[[119 150 131 135 120 129 135 135]
 [131 132 132 115 125 111 115 116]
 [117 125 131 126 139 131 126 126]
 [131 126 119 131 130 125 130 130]]
|
[[119 150 131 135 120 129 135 135]
 [131 132 132 115 125 111 115 116]
 [131 126 119 131 130 125 130 130]
 [117 125 131 126 139 131 126 126]]

[[120 135 128 129 148 100 133 122 138 124]
 [138 122 133 126 139 130 130 117 132 123]
 [128 128 134 125 125 129 134 129 128 124]]
|
[[120 135 128 129 148 100 133 122 138 124]
 [128 128 134 125 125 129 134 129 128 124]
 [138 122 133 126 139 130 130 117 132 123]]

[[123 144 125 133 125 126 138 132 112]
 [128 127 120 131 129 120 139 129 113]
 [126 120 143 145 117 148 130 146 127]
 [133 130 116 118 147 113 129 117 130]
 [124 136 133 130 128 144 141 132 112]
 [131 115 131 134 121 123 114 133 142]
 [134 147 114 118 149 110 132 117 132]
 [146 101 118 124 139 125 112 123 135]
 [124 154 123 115 140 121 132 116 127]]
|
[[124 154 123 115 140 121 132 116 127]
 [134 147 114 118 149 110 132 117 132]
 [123 144 125 133 125 126 138 132 112]
 [124 136 133 130 128 144 141 132 112]
 [133 130 116 118 147 113 129 117 130]
 [128 127 120 131 129 120 139 129 113]
 [126 120 143 145 117 148 130 146 127]
 [131 115 131 134 121 123 114 133 142]
 [146 101 118 124 139 125 112 123 135]]

[[131 131 139 118 117]
 [137 132 134 115 119]
 [112 152 119 122 131]]
|
[[112 152 119 122 131]
 [137 132 134 115 119]
 [131 131 139 118 117]]

[[133 127 130]
 [120 139 121]
 [128 128 122]
 [135 115 142]
 [115 150 111]
 [127 120 136]
 [136 119 130]
 [120 131 123]]
|
[[115 150 111]
 [120 139 121]
 [120 131 123]
 [128 128 122]
 [133 127 130]
 [127 120 136]
 [136 119 130]
 [135 115 142]]

[[130 119 135 124 124 130 127 132 130 128 124]
 [148 109 131 119 131 125 153 136 116 103 120]
 [133 132 122 135 134 124 127 139 118 128 130]
 [128 136 125 123 136 137 124 133 121 129 135]]
|
[[128 136 125 123 136 137 124 133 121 129 135]
 [133 132 122 135 134 124 127 139 118 128 130]
 [130 119 135 124 124 130 127 132 130 128 124]
 [148 109 131 119 131 125 153 136 116 103 120]]

[[130 128 120 130 127 120 128 123 128 133 144 129 130 126 130 125]
 [130 134 150 127 110 127 128 128 130 128 120 119 151 131 127 118]
 [128 139 131 131 122 141 131 130 127 132 128 124 132 123 141 129]
 [146 133 135 133 145 147 135 117 130 129 131 139 104 129 140 133]]
|
[[128 139 131 131 122 141 131 130 127 132 128 124 132 123 141 129]
 [130 134 150 127 110 127 128 128 130 128 120 119 151 131 127 118]
 [146 133 135 133 145 147 135 117 130 129 131 139 104 129 140 133]
 [130 128 120 130 127 120 128 123 128 133 144 129 130 126 130 125]]

[[130 130 150 127]
 [129 120 123 126]
 [131 109 113 120]
 [127 139 145 130]
 [135 115 146 120]
 [125 144 125 137]
 [128 125 129 127]
 [129 132 150 127]]
|
[[125 144 125 137]
 [127 139 145 130]
 [129 132 150 127]
 [130 130 150 127]
 [128 125 129 127]
 [129 120 123 126]
 [135 115 146 120]
 [131 109 113 120]]
